In the rows, zero is written as 128.
M: several groups of rows, each row roughly a mix of its group's hidden directions:
M (163 x 11):
[[121  80  92 121 123 151 107 104 156 115 137]
 [121  90 130 107 169 160 104 110 118 103 138]
 [110 145 156  86 154 122  99 127 149 110 101]
 [138  78 130  97 100 158 127  98 125 125 141]
 [149 159  95 132 100 137  98 124 100 124 162]
 [120 132 143  70  94 128 145 155 142 123 144]
 [119 149 167 113  87 123 155 121  96 128 149]
 [135 163 107 124 112 114 115 185 124 147 110]
 [114 102 155 109 111 146 153 157 144 172 138]
 [103 127 105 114  96  99  81 122 135 135 154]
 [136 124  97 110 145  86 117 140  88 158 124]
 [ 73 116 148  94 148 130 106 112 110 116 128]
 [123 121  93 172 136  99 138 129 136 118  86]
 [127 143 130 142  86 143 137 162 159 141  89]
 [123 117 157  96 109  71 117 150 124 135 130]
 [112 139 180 123 120 120 123 131  78 115 110]
 [141 110 124 149 146  90 148  90 117 134 168]
 [115  94 151 152 136 111 100 112  87 146 148]
 [155 121 143 118 120 192 131 112 153 132 138]
 [139 121 159 128 137 175 138  85 139 132 156]
 [149  76 132 120 146 157 120 146 143 129  92]
 [ 73 108 122 142  95 156 135 148 116 141 124]
 [123 142 101 137  88 142 123 157 157 140  89]
 [147 112 157 138 123 108 154 106 121  87 166]
 [119 149 155 156 117 142 135  73 110 113 144]
 [154 118 130  85 121 134 111  74 133 118 114]
 [150 161 143 109 117 121 114 104 176 150 109]
 [102 111 113 146 146 137 134 128  75  94 148]
 [158 105 116 112 116  78 131 129 101 159 114]
 [122 138 165 144 154 176 134 143 160 129 114]
 [122 144 120 129 121 183 110 119 153  94 104]
 [122 151 140  96 143 168 125 151 119 101 165]
 [165 114 158  92 113 132 128 122 150  96 100]
 [118 104  94 147 147 168 130 101 163 136 122]
 [149 139 186 123 127 124 137 155  97 122 107]
 [138 109 106 119 140 152 150 112 175 160 106]
 [137 102 169 114 104 125 108 141 153 162 152]
 [130 117 150 160 130 130  98  82 109 146  97]
 [137 171 118 147 112 156  93 147 126 145 160]
 [133 114 130 120 168 123 158 139 145 134  74]
 [132 113  61 122 148 119 131 130 136  99 135]
 [151 129  96 112 149 108  95 132 126 160  89]
 [103 149 109 146 137 156 159 104 117  85 140]
 [157 131 169 114 128  91 116 161 102 128 112]
 [131 161  97 110 104 120 133 177 142 122 153]
 [155 130 150  87 123 152 105 122 117 141 171]
 [119 136 135 135 174 108 123 115 110  91 169]
 [129 107  97 100 116  91  95 137 105 124 156]
 [122 106 120 105 126 154  73 116 103 127 155]
 [121 147 108 129 112  76 136 123  91 158 120]
 [125 162 105 143 117 124 126 139 128 174  83]
 [140 117 151 119 173 126 141  89 116 131 167]
 [126 129 104 151 141  72 135 158 133 154 115]
 [139 107 100 152 133 126 155 101 176 140 150]
 [149 123 167 123 143 173 137 158 160 131 125]
 [113 156 177 153  93 121 141 126 101 123 125]
 [158 110 142 131 150 178 111 157 138 114 106]
 [113 131 150  86 117 173 109 148 104 145 126]
 [161 167 118 154 144 131 101 155 136 121 161]
 [107 115 118 110 141 140 118 136  79 108  84]
 [127  93 152 129 103 145  79 128  98 122 139]
 [101 155 107 147 159 118 160 112 129 118  89]
 [145 115 143 152 104 141 113 116 135  83 171]
 [114  92 118 141 119 132 167 146 154 140 170]
 [129  83 153 147  95 115  98 114 152 124 109]
 [116 170 165 147 140 153 104 139 143 102 143]
 [ 90 101 106 121 131 157 163 130 151 148 104]
 [102 104  87 134 149 151 126 113 173 117 131]
 [144 156  96 137 167 130 172 118 121 136 148]
 [127 139 170 154 162 115 148 135 107 114  92]
 [121 159  65 145 149 132 142 128 120 110 135]
 [112 164 129 131 103  85 117 118  85 120 140]
 [114 115 151  83 135 127 127 142  89 114 165]
 [182 114 135 139  94 122 154 139 158 139 129]
 [184  94 139 109 147 123 140 133 152 116 143]
 [139  88 141  97  98 160 122 136 164 122 135]
 [102 133 146 118 105 128 121 132 179 171 137]
 [131 135 164 104 146  90 171 132 104 136 117]
 [110  81  84 109 120 139 155 127 132 138 107]
 [ 92 147 107 142 151 119 114 108 118 169 160]
 [121 152 114 135 149 136  99 131 131 138  66]
 [122  99  69 111 132 115 160 124 118 110 124]
 [162 127 146 137 110 117 148 176 157 117 103]
 [133 139 121 148 105 102 176 147 156 159 128]
 [113 145 158 115 156 120 131 141 123 183 153]
 [115 101 167 102 140 154 125  90 106 125 109]
 [111 136 115 102 155 119  99 117 134 185 126]
 [ 99 128 155 133 108 101 148 154 118 148  83]
 [110 111 118  87 125 161 104 155 116  99 152]
 [115 164 126 136 172 123 110 157 124  89 118]
 [ 95 145 146 140 169  94 128 163 120 115 135]
 [109 122  97 127 143 165 130 126 172  99 152]
 [114 187 107 147 128 141 108 124 158 146 120]
 [116 113 155 163 139 119 179 155 133 145 133]
 [103 155 103 120 153  96 148 127 125 134  82]
 [108 112 165 148 138 154 145 157 118 150  91]
 [145 133  77 139 129 149 135 153 133 123  83]
 [134 155 195 134 126 140 112 144 141 139 133]
 [106 108 170 107 126 110 132 159 148 155 101]
 [181 107 108 139 131 166 102 120 131 147 127]
 [140 143  91 123 163 125 139  84 107 123 102]
 [156 111 172 145 155 122  96 127 144 143 101]
 [117 148 140 130 123 154 151  94 148  75 131]
 [119 130 121 170 118 109 113 116 149  85  92]
 [142 115 170 111 116 106 115 155  90 123  99]
 [151 171 139 134 157 124  95 101 108 111 110]
 [119 130 122 169 133 136 117 152 126  93 177]
 [114 158 134  73 128 167 128 126 111 116 118]
 [128 102 102 139 108 150 137  92 175 142 119]
 [119 130 124 119 132 160 107 134 121  92 185]
 [156 100 148  93 166 108 122 144 120 100 125]
 [137 138 149 105 166 121 106 101  96  95 111]
 [108 116 120 121 117 161 124 143  97  89  88]
 [152 163 130 132 137  91 136 104 107 142  87]
 [123  99 123 117 136 183 115 158 146 106 110]
 [150 128 115  97 165 134 104  87 132 129  96]
 [123 151 127 142 123 158 104 123 151  94  80]
 [122 127 108 119  94 135 126 148 150  92  79]
 [143 121  96 123 124 125 125  97 164 143  78]
 [108 127 146 111  89 133 106 137 154  95  91]
 [108 138  87 146 109 132  96  94 103 108 142]
 [120  79 155 122  96  95 102 123 133 142 121]
 [143  68 141 122  92 125 114 103 123 123 140]
 [130  90 155 114 141 155 130 153 166 145 103]
 [131 105  93 107  93 150 119 109 122 104 163]
 [144 136 123 117 104  74 111  96 104 148 124]
 [118 120 113 177 115 124 155 134 131  80 143]
 [135 117  98  93 103 109 129 113 147 149  84]
 [119 141 101 157 120 132 131 124 124  66 106]
 [125 157  88 144 114 100  97 104 104 128 149]
 [ 83 138 121 158 145 136 104 102 167 139 125]
 [124 157 106 111 142 106 147  98 103  85 142]
 [130 128 104 103 106  82 146 149 106 163 124]
 [111 171 111 112 136 120 138 113 136  88  90]
 [143  98 108 141 101 131 151 160 106 161 100]
 [126 117 109 185 121  98 111 137 133 101 106]
 [161 148 114 121 147 161 155  94 163 127 123]
 [ 99 121 117 145 152 104 138 116  70 138 141]
 [173 105 121 107 125 123 133 164 115 163 106]
 [133  76 131 107 148 126 133 136  84 101 132]
 [140 177 142 120 127 157 121 134 132 155  86]
 [154 147 123 126 148 125 126 132 100  80  87]
 [140 113 146 111 145 143 119 131 141  66 154]
 [128 123 123  92 148 128 109 127 106  93 177]
 [134  82 124 157 114 128 125 151  95 138 165]
 [102 122 109 143 118 123 152 109 107  71 115]
 [151 133  83 138 124 129 116  91 123 107 167]
 [115 118 136 151 112 123 132 129 116 111 196]
 [150 125  83 121 100 140 109 125  83 109 138]
 [100 147 113 168 130 108 142 111 104 159 156]
 [136 173 163 119 164 154 119 140 104 121 124]
 [ 75 109 159 105 142 108 122 111 120 140 151]
 [128 119  70 138 158 148 115 129 155 105 132]
 [124 100 121 156 129  94 145 129 126 120 184]
 [158 102 109 105  93 103 103 148 147 135 104]
 [130  97 123 106  96 144 118 134  81  98 113]
 [120 101 162 165 108 102 103 116 134 108 154]
 [151 144 146 146  80 125 153 139 158 127  97]
 [103 169 141 121 151  95 114  96 130 157 121]
 [119  95 117 104 173 113 116 133  85 139 136]
 [155  93 144 133 124 104 151 130 143 143 178]
 [129  91 146 118 177 138 106 117  98 148 127]
 [ 94 145 152 142 149 102 128 117 142 122 179]]

the three rows of each list that fit no group, in list order (the others fit one group, some only roughly):
- J_52: [ 97 165  87 126 114 102 115 144 115 108 148]
- J_961: [145 150  88 145 106 174 121 111 121 108 112]
- J_619: [ 85 146 128 129 126  88 106 130 103 110 161]
- J_314: [148  90 139 124  81 154 145 146 146 117 108]
- J_446: [127 104 143 139 115 123 132 187 138 161 150]
- J_407: [139  82  89 118 156 126 152 136 141 133  99]
- J_550: [ 98 107 174 155 155  98 134 138 115 129 139]
- J_592: [129 123 137 163  95 130 154 146 161 130 170]
- J_692: [109 161 115 136 115 154 141  94 139 109 171]
- J_321: [122 125 148 154 121  98 170 122 137 114  82]
- J_946: [133  88 139 120  97 135 135 116  96 164  97]
- J_506: [146 125  75 155  87 132 134 153 132 121 123]
- J_50: [166 116 103 131 142 170 158 127 148 154 135]
	J_619, J_550, J_506
- J_217: [149 167 123 156 138 136 158 111 127 129  81]
- J_459: [131 111 140 109 113 180 159 150 130 144 157]
- J_471: [100 104 117 140 158 153 169 110 126 104 104]
- J_760: [122 137 116  91 111 167 129 113 120  88  98]
- J_594: [112 127 163 138 121 151 105  89 119  86 141]
- J_244: [154 117 142 121  91 156  96 150 135  99 155]
- J_872: [ 84 143 125 129 153 124 118 143 107 146  79]
- J_240: [108 142 170 146 124 165 135 142 111 125 168]
- J_737: [119 160 148 119 162 102 118 132 121  88  95]
- J_781: [176 167 123 142 138 136 157 118 115  98 119]
- J_76: [159 160 144  92 123 137 127 116 146 125 175]
- J_697: [116 110 151 137 120 138 150 156 108 174 163]
- J_832: [144 105 124  88 163 155 115 139  92 117 143]
	J_217, J_781, J_832
- J_60: [109 134 140 160 151 108 155 124 107 126 178]
- J_895: [ 97 140  71 150 132 133 142 108 101 128 122]
- J_83: [138 136 116 180 108 134 156 159 144 121 155]
- J_500: [ 94  94 100 148 147  99 155 150 114 116 122]
- J_99: [157 118 163 111 141 150  85 130 151 136 101]
- J_939: [151  81 137 116  85 147 108 143 143 138 116]
- J_840: [124 121 108 126 122 180 146 105 157 130 165]
- J_699: [111 137 122 119  69 123 109 128 157 126  96]
- J_684: [168 115 105 118 146 146 104 147 166 123 156]
- J_329: [153 135 105 141 128 122 131 113 156 188 113]
- J_62: [140 149  97 106  82 116 128 121 160 157 123]
	J_500, J_99, J_699
- J_417: [105 109 187 112 146 132 131  97 134 111 119]
- J_32: [129 128 157 102  99 146  81 165 129 136 131]
- J_792: [157  86  90 103 129 154 150 145 127 139 128]
- J_690: [139 145  96 106 128 137  70 123 123 140 101]
- J_530: [154 144 151 106 107 110 124 182 112 144 139]
- J_201: [100  86 148  95 123 132 135 163 152 126 110]
- J_212: [109 107 159 129 141 141 157 129 124  74 149]
- J_696: [126 110 133 171 141  89 164 128 131 160 121]
- J_643: [164 126 135 147 149 159 162 145 166 116 114]
- J_721: [103 109 114 157 149 174 126 138 105 101 146]
- J_666: [105 140  87 137 157 133 119 114  77 138 125]
	J_417, J_643, J_721
- J_509: [ 97 126 106 148 125 140 104  91 115 123 175]
- J_672: [141 149 164 128 149  74 141 104 121 113 128]
- J_467: [141  95 103 142 156 123 153 108 167 118 102]
- J_229: [117  90 155 129 125  91 151 102 108 135  97]
- J_842: [140 122 138 120  91 157  80 153 134 100 124]
- J_331: [125 129 162 118 121 108 175 116 121 174 129]
- J_138: [ 93 160 132 175 127 148 161 144 123 123 134]
- J_124: [105  97  88 101 100 121 145 126  97 114 115]
- J_168: [ 99 110  97 114 164 109 122 120  98 120  93]
- J_900: [130 132 144 123 145 102 136  79  88  98 135]
	J_509, J_138, J_168
- J_969: [122 128 150  88 101 138 123  83 102 118 151]
- J_521: [128 186 125 120 167 131 131 107 117 121 153]
- J_829: [120  97  70 143 116 131 152 141 118 103 130]
- J_34: [170 124 123 121 140  95 158 121 133 174 133]
- J_371: [104  92 130 107 106 169 114 154 154 140 120]
- J_472: [160 124 154 131 141 147 132 127  75 121 162]
- J_982: [131 167 174 114 122 159 122 128 154 124 101]
- J_275: [142 149  97  76 141 130 126 164 143 141 118]
- J_72: [120 136  87 129 110 129 119 139 104  79  96]
- J_593: [122  86 118 127  78 164 140 139 128 144 122]
- J_624: [111  72 137 115 119 133 145 115 104 111 161]
	J_829, J_472, J_982
- J_97: [156 156 146  87 134 132 136 121 152 138 170]
- J_671: [121 131 111 140  99 136 175 148 170 126 106]
- J_618: [101 142 108 134 113 143 140 161 121 142 183]
- J_948: [117 139 175 177 141 125 150 145 107 124 128]
- J_373: [127 139 129  96 129  95  88 142 134 143  83]
- J_863: [147 120 186 133 126 142 109 120 133 167 110]
- J_930: [111 148 147 158 159 128 115  99 163  98 144]
- J_105: [132 152  97 102 104 160  90 148 137 121 150]
- J_354: [146 159  81 133 105  82 128 127 117 130 132]
- J_904: [133 118 175 131 114 125 172 167 118 131 141]
- J_974: [157 114 137 116 176  88 127 120 104 113 143]
	J_618, J_354, J_904
- J_712: [163 150 118 172 113 113 119 161 132 137 100]
- J_308: [146 173 106 133 158 119 107 130 159 160 120]
- J_225: [ 99 123 184 138 128 135 126 140 125 147 168]
- J_333: [154 123  90 108 134 128 132  94 173 149 124]
- J_934: [127 126 174 109 132 119 126 186 122 139 143]
- J_261: [120 188 150 157 142 131 137 114 122 116 152]
- J_537: [105  91 142 136 127  95 164 145 115 132 163]
- J_23: [151 122 122 154 101 116 139 122 177 142  91]
- J_325: [109  81 103 113 104 112 119 113  97 125 101]
- J_504: [178 132 169 110 111 101 119 129 110 139 142]
- J_423: [121 150 134 132  86 122 133  98 147 176 110]
	J_712, J_934, J_23
- J_426: [109 154 125 110 103  96 126 157  84 106 121]
- J_198: [179 132  97 144 145 116 117 115 163 147 116]
- J_563: [ 95  78 151 110 122 110 139 138 111 158 137]
- J_731: [128 164 133 145 108 138 154 161 146 168 148]
- J_915: [133  84 125 117 138 141 152 147 132 148  78]
- J_185: [101 108 174 122 127 117 139 135 142  90 160]
- J_155: [ 91 130 129 168 152  88 150 126 105 131 118]
- J_655: [123 175 150 111  99 168 114 128 110 128 112]
- J_661: [103 155 168 121 133 119 118 162 150 165 119]
- J_817: [136 128 135 111  96 177  89 150 116 111 129]
- J_121: [131 105 114  96 120 119 181 147 136 159 114]
- J_993: [113 130 152 103 158 135  80  99 125 118 154]
- J_635: [174 110 134 129 145 100 129 103 154 102 101]
- J_502: [122 130  95 146 148 120 158 114 136 169 166]
	J_993, J_635, J_502
- J_598: [126 136 119 138 147 173 160 140 157 164 109]
- J_958: [121 144 125 149 109 121 162 119 125 164  77]
- J_617: [126 179 124 161 119 115 131  88 143 131 150]
- J_528: [135 125 130 137 157 137 105 101 131 105  70]
- J_452: [180 112 114 145 118 125 138 123 137 105  84]
- J_434: [123 117 157 130 158  70 141 153 118 140 132]
- J_415: [122 136 113 128 172 105 138 102  85 155 141]
- J_755: [114 116 162 116 148 128 188 131 132 118 150]
- J_368: [143 183 123 115 101 101 106 123 114 136 101]
- J_234: [119 119 156  70 142 131 116 163 124 147 128]
- J_146: [146 104  83 102 146 119  99  95 144 120 129]
- J_538: [122 106 145  78 128 156 119  88 112 128 142]
	J_958, J_452, J_234
- J_527: [ 98 114 122  99 133 160  97 160 155 147 115]
- J_911: [119 143 153 133 110  75 105 101 117 151 142]
- J_691: [124 151 113 132 164  90 171 107 123 136 149]
- J_727: [144 176 136 127  89 127 118 124 118 166 148]
- J_843: [ 87 170 118 123 129 103 113  90 111 128 116]
- J_562: [149 154 134 113 147 112 120 109 104 109 182]
- J_304: [135 176 152 121 108 103 130 118  99 158 107]
- J_183: [123  55 127 138 130 127 152 118 118 131 120]
- J_22: [ 82 145 140 125 121 120 125  84  93 138 110]
- J_400: [133 168 168 158  97 100 119 126 142 120 125]
- J_587: [117 113 176  98 110 146  98 126 108 150 145]
- J_61: [152 176 112 167 145 109 134 138 128  99 134]
- J_142: [124  93 161 115 119  99 144 149 153 163 145]
- J_604: [120 141 168 125 117 121 164 159 108 168 127]
	J_843, J_183, J_400
- J_13: [ 92  82 157 138 148 116 114 102 126 139 147]
- J_554: [169 154 129 144 120 126 143 131 129  94  81]
- J_156: [117 106  84 150 115 122 115 167 150 135  99]
- J_669: [114 126  90 149 109 131 121 124 179 123 162]
- J_24: [117 113 130  90 116  74 135 122 138 160 113]
- J_81: [158 163  95 117 154 143  98 103 127 134 105]
- J_648: [134 138 129 189 118  96 130 115 119 122 160]
- J_761: [ 86 158 158 145 111 119 142 103 107 108 146]
- J_664: [108 169 118 149 112 123 107 104 152  92 149]
- J_730: [111  97 164 127 129 140  81 138 147 139 100]
	J_13, J_669, J_664
- J_80: [129 110 119 135 152 135  85  80 114  98 122]
- J_309: [148 159 155 160 102 152 147 152 155 142 127]
- J_295: [142 155 135 148 118 105 101  84 115 121 164]
- J_679: [116 150 142 120 156 125 152  67 124 111 133]
- J_642: [126 120  81 111  83 151 119 146 120 116 104]
- J_722: [128 143 110 134 121 119 121  96 173 164  93]
- J_757: [162 150 109 137 145 121  94 172 115 145 110]
- J_456: [124 129 129  96 111 174 151 110 163 105 113]
- J_628: [107 126 159 126 146  82 105 118 113 159 153]
- J_836: [131 108  78 139 110  96 127 122 164 120 106]
- J_211: [121 103 150 121 116  88 141  81 113 102 128]
	J_309, J_642, J_722
- J_508: [134 130 148 127 134 100 121 106 108 137  64]
- J_673: [153 148 121 176  99 123 156 134 138 102 150]
- J_207: [ 91 121 104 145 143 115 179 139 121 127  99]
- J_187: [111  91 133 116 129 164 137 123 128 150 179]
- J_232: [174 117 124  98 157 102 116 126 136 164 120]
- J_466: [114 137 139 121 125 102 154 115 106 161 180]
- J_743: [110 131 115 133 133 108 123  98 115  94  73]
- J_481: [141 118 129 149 121  92  89  81 108 137 126]
- J_215: [155 118  91 159 158 107 127 116  88 130 137]
- J_620: [135 105 153 126 126 152 139 136 167  81 104]
- J_16: [129 106 146 159 162  99 132 133 109 121 174]
- J_8: [155 144  87 123 131 148 110  86 107 143 110]
- J_512: [104 130  79 107 124 151 145 108 146 165 124]
	J_466, J_620, J_512
- J_650: [135 114 122 160 160 160 137 126 156 164 100]
- J_572: [129 146 161 185 147 106 130 136 111 144 114]
- J_367: [165 118  83 134 138 166 115 130 116  99 138]
- J_756: [130  82 118 140 132 142 126 100 140 169  94]
- J_219: [144 147 133 141 121 136 109 103 156 176 164]
- J_69: [ 86 167 140 147 138 145 132 160 113 123  99]
- J_600: [114  89 152 112 137  99 140 100 101 129 161]
- J_274: [138 157 118 118  98 119 134 151  69 123 126]
- J_30: [150  99  99 117  81 101 137 119 115 126 101]
- J_645: [109 157 104 102 128 142 131 123  97  81 108]
- J_998: [141 131 103 126  73 139 104 152 113 127  98]
- J_793: [104 128 114 154 135 117 100 117  95  81 107]
- J_851: [129 106 149 133 137 139 102 142 153 162 178]
- J_864: [124 146 150 160  86 126 154 158 150 114 110]
	J_30, J_998, J_851
- J_358: [121 125 101 120 148 160 114  95  87  96 122]
- J_141: [108 137 123 119 116  71 153 131 152 127  94]
- J_335: [131 115 124 156 145 109 148 141  83  97 161]
- J_457: [121 101  77 122 122 164 146 105 144 113 144]
- J_427: [148 125 163 112 130  78 146 103 133 157 124]
- J_169: [125 103 118 119 123 165 127 164 109 138  80]
- J_359: [155 107  99 124 107 165 115 106 150 149 158]
- J_800: [118  94 158 117 177 140 149 112 119 102 131]
- J_759: [107 137 123 156 105 115 176 101 135 156 107]
- J_390: [155 130 121 124  99 152 127 162 173 143 102]
- J_627: [165 118 142 123 143 113 132 103 117 152  75]
- J_388: [156 105 127 140 160 112 112 103  77 132 123]
	J_759, J_627, J_388
- J_510: [134 150 130 153 130 173 123 117 123  76 144]
- J_651: [151  85 133 127 140 122  81 101 113 127 152]
- J_668: [ 87 107 119 106  90 155 125 111 152 134 151]
- J_47: [ 97  89 104 144 122 124 156 123 107 130 168]
- J_950: [134 100 115 109 120 107 100  83 125 140  89]
- J_221: [114 126 152 151 131  91 153 153 157 166 139]
- J_255: [ 99 114 114 173 122 108 128 132 105 126 173]
- J_925: [144  97 130 101 152  89 133 106  90 143 128]
- J_159: [130 123 132  89 155 118  90 142  84 110 136]
- J_353: [126 160 134 125 138 172 159 156 161 139 142]
- J_802: [ 80 168 115 124 136 139 101 115 119 137  98]
	J_651, J_47, J_255
